In the rows, 128 means zero.
The rows of D fall into several groups, and each row is roughly a mix of its group's hidden directions; some rows fit no group.
D (112 x 11):
[[168 146 161 134 169 158 153  96  88 159 116]
 [116  64 165 123 143 174 121 163 105 123 142]
 [119 157 114 170 148  80 132 155 186 146 131]
 [129 136 112 132 127  53 143 138 185 146 135]
 [133 192 170 122 175 141 144  94 138 127 114]
 [153  91 141  67 171 134 155 116 152 119 153]
 [ 88 115 142 136  77 186 115 147 104 151 145]
 [142 121 171  68 121 107 131 185 120 150 135]
 [141 158 129 104 143  98  83 166 127 107  71]
 [158 140 137 172 102 114  59 140  97 124 144]
 [157  84  76 137 139 150 140  71 135 111 122]
 [ 74 155 121 130 185 146 114  85 120 104 125]
 [144  95 161  83 181 128 139 155 128  86 134]
 [ 87 137 142 105 144 103 166 188 108  95 129]
 [ 78 170 109 154 121 127 148 110 168 164  97]
 [169  94 138 174 175  87 136 119 105 130 109]
 [143  76  66 113 140 165 121 165 131 116 129]
 [156  88 182 113 151 108  83 113 161 120 119]
 [123 117 141 114 118 183 113  97  60 110 111]
 [157 132 123 111  64 166 104 123  89 127 162]
 [144 145 121 132 185 109  79 144 177 104 118]
 [120  70 103 117  72  98 116 159 138 146 112]
 [125 108 146 126 160 141 121 161 168 190  90]
 [125 101 123 139  89 184 141 105 111 184 148]
 [ 89 150 150 124 157  92  93 151 128  90  81]
 [126 102 171 106 116 179  87  97 100 102 116]
 [107 110 101 101 109 130 185 138 133 101  71]
 [168 106  97 158 113 141  62  98 136 117 117]
 [141  73 112 125  63 110 110 165 126 144 134]
 [115  86  70 137 135 130 149 114  91  99 170]
 [ 96 107  96 185 134 134  76 150 115 139 155]
 [100 100 144 149 186 108 115 103 142  74 119]
 [ 80 139 103 150 124 116 124  99  74 156 169]
 [125  78 163 150 140 194 136 125 109 152 115]
 [139 138 157 124 154 117 156 114 138 185  66]
 [155 126  79 114  76 135 121 110 103 174 154]
 [128 101 125 132 146 167 200 120 138 141 171]
 [ 68 141 120 147 149  99 117 126 181 164 109]
 [117 116 119  97 153 128 112 193 129  69 124]
 [142 169  92 112  77 152 148 160  84 120 131]
 [153  58 163 115 116 135 153 105 146 127 165]
 [154 132 117 137 118 112  77 187 154  84 120]
 [183 149 123 132 162  81 146 146 164 120 161]
 [149 133 147 146 149 131  93  80  70 167 124]
 [136 154 123 167 102 146 174 149 103 133 186]
 [189 156  91 114  84 149 130 102  98 130 135]
 [136 118 167  96 180  94 102 140  81 144 132]
 [ 79 106  88 128  69 110 148 140 147 107 146]
 [ 96 150 118 146  94 140 171 105 126 194 135]
 [161 149 122 106 173 102 188 149 112 107 107]
 [ 90 171 147 143 124 148 155 178 103 112  88]
 [114 189 150 119 107 114  94 181 143 146 107]
 [140 161 143 190 125 139  74 133 101 133 158]
 [151  94 159  98  96 130  85 108 103 166 162]
 [127 154  98  82  92 125 143 174 113 173 145]
 [137 136 105 186 108  83 171 113 104 153 112]
 [183 109  82 111 124  99 124  85 140 143 162]
 [181 161 119 167 112 115 121 139 163 179 138]
 [109  82 107 105 127 151 201 111 111 128 138]
 [162 118 138 164 151 124  66  82 151 116 122]
 [147 116 138 148 157 181 190 104 122 149 150]
 [132 117 109 117 140  52  98  83 114 131 115]
 [148 124 130 138  71 139 101 119 195 115 102]
 [ 60 126 136 138  90 113 106 106 141 174 111]
 [142  84  88 138  79  99 130 176 140 121 149]
 [ 73  96 122 148 118 135 182 108 144  94 154]
 [198 156 127 136 143 144 145 109 102 108  84]
 [178 113 102 122 113 145 129 167  67 102 135]
 [104 121 113 100 161 150 201 146 106 146 147]
 [138  66 130 110 108 179 115 138 104 141 168]
 [135 172 155 125  99  84 148  69 111 134 112]
 [129 162 160 137 141  90  83 146  69 139 138]
 [148 132 106 128  60 164 175 126 107 150 130]
 [106 101 131 132  94  97 131  87 115 192 155]
 [174 127  71 139 115 142  81 140 119  92 108]
 [146 162  70 166 107 133 134 131  99  86 104]
 [171 118 132  73 137 100 146  91 138 131 176]
 [167 142  98 127 194 164 164 134 118 145 134]
 [115 144 138 110 153 102 189 182  97 115 127]
 [111 118 162 123 193 165 155 101 139 152 102]
 [ 66  96 137 127 132 115 145 186 115 138 157]
 [167 132 153 129  88 115 181 101  96 165 121]
 [122 146 109 137 158  85 120 167 197 117 122]
 [147 176 154 126 178 152 135 152  96 161  99]
 [136  92 173 118 116 176  77 136 111  98 141]
 [104 122  97 112 147 126 167 104 106  95  64]
 [145 120 112 183 173 155 115 176 121 141  98]
 [159 149 130 108  71 157 143 156 159 174 133]
 [100 168 147 169 118  95  88 154 147 107 163]
 [ 89 103 120 150 154 176 113 103  77 151 111]
 [114  89  91 133  95 109 128 111 151 117 195]
 [152  90 112 113 143 175 136 123  64 102 113]
 [188 113  88  79 109 138 131 150 157 146 124]
 [116 106 129  85 117 170 191 109 106 119 101]
 [164 105 159 159 123 124  73  78 144 136 146]
 [104 127  83 146 155 138 119 112 192 139  88]
 [ 70 170 163 107  88 132 150 130 129 152 152]
 [122  92 115  83 148 113  64 133 147 109 159]
 [100 113 149  98 162 108 188 173 116 132 146]
 [ 80 161 141  90  74 159 122 131 142 137 157]
 [137 176 105 108 137  68 110 120 162  90 123]
 [174 118 132  98 114 116 203 127 139 139 153]
 [149 175 119 105  91 111 102 171  90 162 123]
 [ 79 156 158 128 104 115 155  95 147 178 150]
 [128  99 201 146 171 115 101 114 133 108 116]
 [131 137 134  91  91 163 110 175  91  89 148]
 [126  88 115  87 123 159 174 101  84 116 105]
 [ 82 153 127  87 133 110 154 191 123 119 106]
 [122 175 144 122  71 104 149 114 151  98 169]
 [133 184 110 192 150 113 124 134 126  90 141]
 [136  85 112  77 122 137 160 114 106 116  70]
 [ 95 179 155 171 133 115 107 155 136 137 175]]
Here is one row of each group, with its name. Which group are the others in?
[167  79 141 126 122 189 123  95 114 152 140]	<52>
[126  83 119 133 126 142 172 107 138 138 199]	<40>
[144  81 102 137  67 107 130 176 129 135 112]	<87>

[ 84 126 140 193 120 122 115  87 142  93 144]	<40>
[137 112  90  86 107 125  81 157 135  87 163]	<52>
[ 88  61 143 143 127 123  95 158 123 137 164]	<52>
[166 157 157 137 184 169 142 128 111 163 110]	<40>
[145 135 100  84 101 100 153 101 134 155 185]	<52>
[156 147 180 144 109  85 122 121  73 118 147]	<52>
[105 142 166 155 144 174 130 160 113 107  73]	<52>
[ 86 125 148 147 107 129  53 116 162 116 130]	<52>
[155 137 127  98  67 143 122 133 113 192 132]	<40>
[150 137 109 168 138  49 131 124 138 153 109]	<87>
[102 101 120  90  75 152 105 119  96  84 122]	<87>
